In the data rows, the value 500 means zero.
Here are some numbered points:
[565 535 535 559 536 528 514 539 540 521 511 523 537 550 530 514 525 524 523 491 524 494 514 497 482 494 487 517 513
 508 510 518 521] 0
[424 425 477 448 438 462 451 452 420 456 468 466 466 484 445 462 463 472 462 483 484 471 475 466 458 485 502 482 471
 499 508 508 503] 1
[202 174 196 213 199 217 224 234 226 212 245 241 278 264 262 304 292 292 337 345 351 351 367 367 403 401 404 427 448
 458 461 462 482] 2
[332 295 317 345 341 358 329 358 338 370 370 371 374 390 381 400 418 418 429 439 444 452 453 437 461 475 481 497 466
 494 512 477 503] 3
[243 274 249 239 268 264 266 262 262 247 277 299 309 289 323 280 306 319 316 334 343 342 385 371 356 377 402 394 433
 412 403 433 433] 4
[763 771 772 762 748 761 742 758 732 741 736 740 716 724 709 692 719 679 684 688 678 668 674 649 664 645 646 607 619
 599 588 580 553] 5
[588 569 561 546 575 536 524 551 558 553 552 512 526 532 540 527 525 504 515 490 555 514 515 496 519 495 499 548 497
 506 513 480 511] 6
[506 492 480 511 488 503 496 491 504 488 513 503 485 473 481 498 504 534 471 503 497 491 529 513 486 508 518 509 486
 485 468 528 497] 7
[580 570 583 590 580 575 598 596 570 554 583 557 570 575 551 552 579 550 597 557 536 549 544 561 545 528 553 524 533
 544 529 507 517] 8
[685 704 678 689 647 642 653 631 639 611 589 605 591 587 547 566 563 539 545 541 530 519 533 490 478 488 489 500 503
 502 504 521 490] 9
[682 700 695 700 671 678 694 664 679 659 657 655 654 664 647 652 681 658 656 642 612 627 611 600 606 614 614 577 595
 565 554 560 554] 10
[390 376 387 377 368 373 412 359 371 360 384 403 393 376 423 398 413 390 380 427 419 396 437 436 423 447 418 453 425
 430 452 449 480] 11
[397 374 416 389 395 375 415 392 399 435 392 430 403 397 411 426 446 446 450 450 466 446 443 459 447 446 467 468 476
 493 473 500 490] 12
[229 205 176 190 213 235 253 205 260 256 275 291 296 308 316 328 315 355 361 373 360 385 408 405 445 435 436 454 477
 469 480 482 497] 13
[770 756 755 763 771 734 771 748 746 748 744 719 730 737 722 705 718 683 689 682 679 663 658 646 639 677 609 599 603
 609 585 566 558] 14
[642 613 636 634 615 624 644 633 625 624 633 598 612 617 588 606 583 615 603 596 591 574 579 587 557 586 581 558 552
 560 555 559 541] 15
[527 538 569 577 545 554 551 533 560 537 553 521 545 542 570 540 533 547 545 520 561 539 539 523 554 535 517 532 499
 497 518 524 524] 16
[690 667 667 642 648 658 643 642 645 644 632 612 622 622 617 601 587 606 543 578 557 532 563 533 509 536 547 515 521
 513 505 518 513] 17
[767 796 744 770 766 726 714 724 707 674 692 664 668 643 615 622 610 618 580 567 565 553 515 526 536 521 512 517 495
 514 510 480 539] 18
[611 632 622 642 602 604 621 606 622 570 613 570 595 553 586 577 578 560 552 559 539 543 549 549 520 509 515 491 519
 522 513 518 482] 19
[445 464 436 462 478 483 443 444 471 466 457 491 478 462 473 481 476 469 465 471 471 501 490 514 471 486 511 528 493
 487 504 474 516] 20
[634 602 607 566 565 555 558 566 573 566 537 557 558 538 523 546 526 543 502 518 517 532 529 504 494 516 504 514 493
 507 501 498 508] 21
New points follow, each followed by the numbers of its two nearest points above by angle, nearest first.
[564 550 511 540 540 550 531 528 543 534 508 532 515 522 535 510 503 506 531 525 491 494 516 497 482 505 503 505 506
 508 485 496 519] 9 18
[800 822 768 817 785 783 763 772 749 754 741 755 715 735 740 710 703 666 670 645 662 624 628 577 602 556 579 531 557
 537 529 514 542] 17 14
[698 681 674 703 680 669 654 651 649 670 648 648 647 613 616 631 609 599 601 595 610 578 565 550 557 548 535 526 510
 530 525 518 532] 17 14
[661 668 685 678 653 656 675 655 638 664 668 640 628 662 627 642 622 625 592 608 573 580 581 566 569 560 533 548 534
 530 502 512 543] 14 5
[553 545 567 539 576 536 548 558 563 523 553 528 530 501 533 505 505 505 551 480 525 498 492 515 525 495 503 515 497
 517 515 496 493] 18 6
[754 736 778 745 745 726 726 724 743 738 727 709 692 700 653 681 656 660 618 647 610 589 598 592 577 562 549 553 556
 541 519 523 524] 17 14
[801 836 793 804 754 761 748 755 730 743 724 677 718 699 716 679 658 640 648 641 612 599 615 569 564 548 535 551 525
 538 505 487 519] 17 19
[773 785 778 751 766 749 753 742 754 729 720 711 714 682 662 654 677 635 668 645 596 621 593 579 556 525 566 542 545
 536 493 536 512] 17 19
[628 620 608 622 626 626 581 593 588 600 583 564 573 578 562 548 549 528 526 542 518 527 504 502 535 549 515 521 500
 507 478 508 468] 18 17
[687 687 667 669 645 655 652 653 643 658 646 657 608 598 615 592 599 602 602 581 559 526 534 523 570 518 528 496 523
 537 509 526 512] 17 18
[645 629 668 646 642 650 619 622 638 613 653 643 635 610 586 584 588 591 592 577 556 555 543 560 538 514 524 502 502
 494 515 511 529] 17 19
[487 489 497 498 477 489 520 497 499 514 499 500 490 483 521 515 487 487 495 504 519 504 490 530 463 498 515 519 482
 512 517 519 519] 20 1
[696 688 662 673 662 695 652 643 632 629 610 593 588 574 576 566 550 509 543 528 517 526 522 486 493 503 506 476 501
 484 485 501 512] 9 18
[755 760 766 742 747 732 727 717 696 733 666 682 693 717 691 658 649 632 651 607 592 626 584 605 598 582 547 527 541
 559 502 534 514] 17 14
[689 679 702 684 661 688 641 643 657 634 665 630 627 637 619 628 604 594 573 614 559 581 527 551 535 550 545 539 536
 531 508 540 517] 17 19
[652 664 681 657 667 650 637 639 618 644 629 583 618 641 614 581 596 566 581 591 555 536 570 542 541 510 548 529 515
 516 519 528 549] 17 18
[736 730 730 733 719 725 702 729 697 704 648 667 676 665 616 629 618 633 615 618 606 577 569 553 549 565 530 522 503
 537 507 524 530] 17 18
[590 563 535 560 559 549 537 557 560 545 562 558 541 563 522 543 537 524 540 543 508 516 531 518 500 515 514 481 524
 512 499 507 517] 17 18
[622 620 653 624 623 618 594 640 620 624 637 619 584 601 606 609 612 591 608 589 618 581 602 609 577 562 555 535 561
 559 536 560 529] 5 14
[623 641 630 612 625 629 648 625 627 622 625 598 605 594 590 615 589 574 574 577 550 584 555 554 558 545 517 551 530
 546 493 510 505] 14 5
[662 644 645 625 614 623 597 583 614 575 601 588 587 579 559 551 553 572 526 529 558 500 512 505 528 505 487 519 472
 521 501 490 528] 18 9
[515 503 538 504 515 508 480 500 520 506 510 497 520 496 508 509 502 503 517 502 484 485 509 495 488 476 522 518 508
 520 491 506 522] 0 6
[521 499 501 519 506 480 492 503 507 500 501 495 459 498 477 487 501 512 470 474 483 515 488 516 489 509 512 507 507
 488 514 506 494] 7 20
[545 544 550 541 542 528 546 525 530 556 543 544 547 534 531 533 532 539 531 505 495 525 513 510 509 512 487 507 492
 527 475 500 493] 17 18
[594 540 547 574 563 556 547 553 538 534 529 568 566 543 553 545 551 553 531 518 542 540 518 518 503 516 512 512 533
 490 495 536 484] 17 14
[697 680 671 673 652 665 661 627 676 632 646 624 606 603 612 570 575 554 552 553 525 552 529 551 541 522 529 499 502
 509 509 494 502] 18 17
